One turning vector, and how many ticks it has turned:
The counts run from 0 to 186.
102,116,101,100,97,84,98,86,119,106,105,95,85,100,85,102,109,133,103,109,97,99,92,98,107,111,113,107,118,81,82,132,133,105 | 168
115,137,95,94,91,72,95,98,79,118,75,106,98,95,103,115,101,127,98,114,105,110,94,105,92,129,96,102,94,99,114,99,120,113 | 115
104,110,98,81,103,110,96,100,120,98,66,91,92,112,83,100,92,132,89,124,92,99,94,93,86,118,94,73,108,117,114,98,131,104 | 102
125,109,103,91,86,84,84,92,122,89,80,94,97,112,80,103,96,99,106,120,96,130,89,96,96,96,110,92,109,101,119,91,133,116 | 9
125,128,104,110,92,99,106,119,108,123,80,114,92,85,86,98,109,96,89,109,105,113,116,107,74,127,103,93,99,100,103,123,96,124 | 132
127,115,98,111,98,91,107,100,119,130,99,121,104,96,90,99,110,119,76,89,104,101,109,127,85,104,112,106,85,99,94,140,105,108 | 139
118,107,109,84,95,99,88,100,128,90,74,102,92,112,96,101,88,122,108,122,104,121,78,110,114,101,91,91,94,116,112,86,133,101 | 95
116,101,93,87,89,107,112,96,105,116,97,100,100,90,115,88,109,152,98,101,96,108,94,122,86,114,111,78,85,112,108,113,118,89 | 111
115,119,95,86,73,95,80,93,127,79,105,83,91,110,94,100,101,115,116,110,88,109,88,85,97,99,98,95,94,104,82,107,144,98 | 176
116,129,111,118,95,88,112,108,103,106,98,104,85,100,100,93,91,102,92,103,120,97,90,136,111,133,105,113,82,109,106,128,116,105 | 134
127,96,103,91,74,98,89,86,136,105,118,92,98,110,86,87,101,108,102,87,96,114,92,131,88,101,111,101,111,93,104,128,122,97 | 158
121,96,106,110,92,93,108,78,120,101,95,89,92,96,103,92,105,111,93,105,95,123,65,117,117,114,129,96,104,84,92,103,127,118 | 163
135,128,99,96,72,105,100,112,97,91,100,80,96,93,103,88,100,103,118,112,115,133,97,107,85,119,97,78,81,119,105,100,110,104 | 37
110,117,107,86,91,87,95,104,112,93,86,113,99,107,103,91,87,124,135,94,94,121,91,114,106,131,105,87,80,116,110,110,119,88 | 106
117,130,94,85,90,91,83,103,112,91,89,105,105,124,95,106,80,124,113,105,93,114,98,98,106,134,100,89,87,106,124,100,121,84 | 107
107,123,97,112,91,102,107,107,92,119,74,109,91,97,95,104,123,139,80,111,98,108,111,106,88,125,82,102,99,109,97,121,121,105 | 121
130,107,100,86,86,118,105,107,112,110,91,112,103,101,109,84,113,140,110,106,99,123,97,109,92,125,108,79,82,115,102,103,107,83 | 112
117,114,95,94,95,113,94,101,139,115,95,90,92,120,68,101,93,102,92,116,108,113,108,110,100,128,96,92,117,81,87,110,93,103 | 73
107,121,99,108,85,91,110,101,85,107,90,93,84,86,95,92,123,137,107,118,113,108,90,106,96,108,82,99,98,121,93,123,129,110 | 35
118,115,82,91,75,107,105,102,106,90,98,89,99,112,120,94,92,120,97,94,88,114,109,119,80,123,99,84,73,109,105,106,119,79 | 118
126,102,88,83,89,103,101,98,131,90,94,88,86,100,94,87,105,102,102,124,98,128,100,93,94,114,129,76,99,86,92,91,119,108 | 171
105,102,101,104,108,103,112,91,127,99,83,120,89,83,92,101,98,144,103,119,107,119,103,121,116,107,105,83,101,93,80,111,126,99 | 93
126,104,94,75,84,105,101,92,130,91,110,77,80,102,99,83,104,116,104,120,111,112,83,107,99,108,126,86,104,93,100,96,129,101 | 170
111,111,115,95,96,86,105,97,104,106,81,122,101,84,109,93,96,135,128,93,93,127,85,118,97,124,108,79,89,106,101,107,120,104 | 105
104,103,85,99,106,90,108,87,127,102,91,107,97,94,77,102,103,128,84,117,104,119,122,120,94,93,119,82,113,82,104,119,123,105 | 5
102,130,74,132,94,76,106,94,93,102,93,97,105,100,95,111,93,120,82,113,108,118,106,111,108,121,94,91,80,114,103,132,114,107 | 40
114,108,95,117,90,79,97,75,116,123,83,97,109,102,88,117,99,105,81,95,95,114,77,118,94,107,92,107,108,83,80,111,113,128 | 69
114,109,79,86,88,78,78,91,138,110,94,103,104,121,85,110,101,104,104,111,78,127,107,94,97,111,121,97,103,88,106,123,112,108 | 166
132,106,114,100,89,96,112,86,112,107,104,100,91,82,81,87,105,110,92,99,114,116,95,142,86,103,113,101,116,80,93,113,117,113 | 151
109,99,102,107,80,89,102,76,123,115,98,88,102,101,97,100,99,106,101,82,93,107,75,132,78,107,89,104,107,90,75,123,119,118 | 70
113,101,102,107,102,98,107,86,126,99,92,117,93,91,79,95,109,139,93,114,108,120,106,121,116,96,119,89,112,87,89,114,124,99 | 6
128,128,94,112,94,91,109,96,99,90,100,83,98,114,94,94,89,101,86,103,123,101,71,119,109,125,100,96,69,128,99,110,114,98 | 48
110,99,85,89,86,97,110,90,108,105,104,92,97,92,107,82,120,145,107,105,92,115,89,113,91,107,115,79,91,114,102,124,128,96 | 24
108,116,87,100,95,81,82,91,128,117,101,107,99,106,78,115,107,125,100,112,91,112,105,91,105,113,120,101,112,76,91,132,115,110 | 167
119,124,104,136,81,104,109,102,100,105,98,97,99,98,106,107,101,130,69,92,103,99,89,120,105,124,93,106,83,108,90,127,119,99 | 128
128,103,103,107,87,112,117,87,116,103,107,95,93,98,86,86,98,102,100,101,122,127,89,145,97,124,100,93,99,85,79,103,98,95 | 65
118,100,96,92,80,101,96,87,134,111,109,85,96,114,95,91,88,102,109,85,99,113,84,140,83,110,92,98,103,97,85,127,109,100 | 71
113,114,77,109,100,83,105,91,107,123,82,104,113,108,85,100,105,102,80,95,93,103,103,113,61,111,99,88,82,114,88,129,106,110 | 51
100,129,89,100,100,90,99,92,93,105,83,95,105,99,100,116,94,141,89,99,79,89,94,87,74,129,101,80,101,98,98,103,132,110 | 109
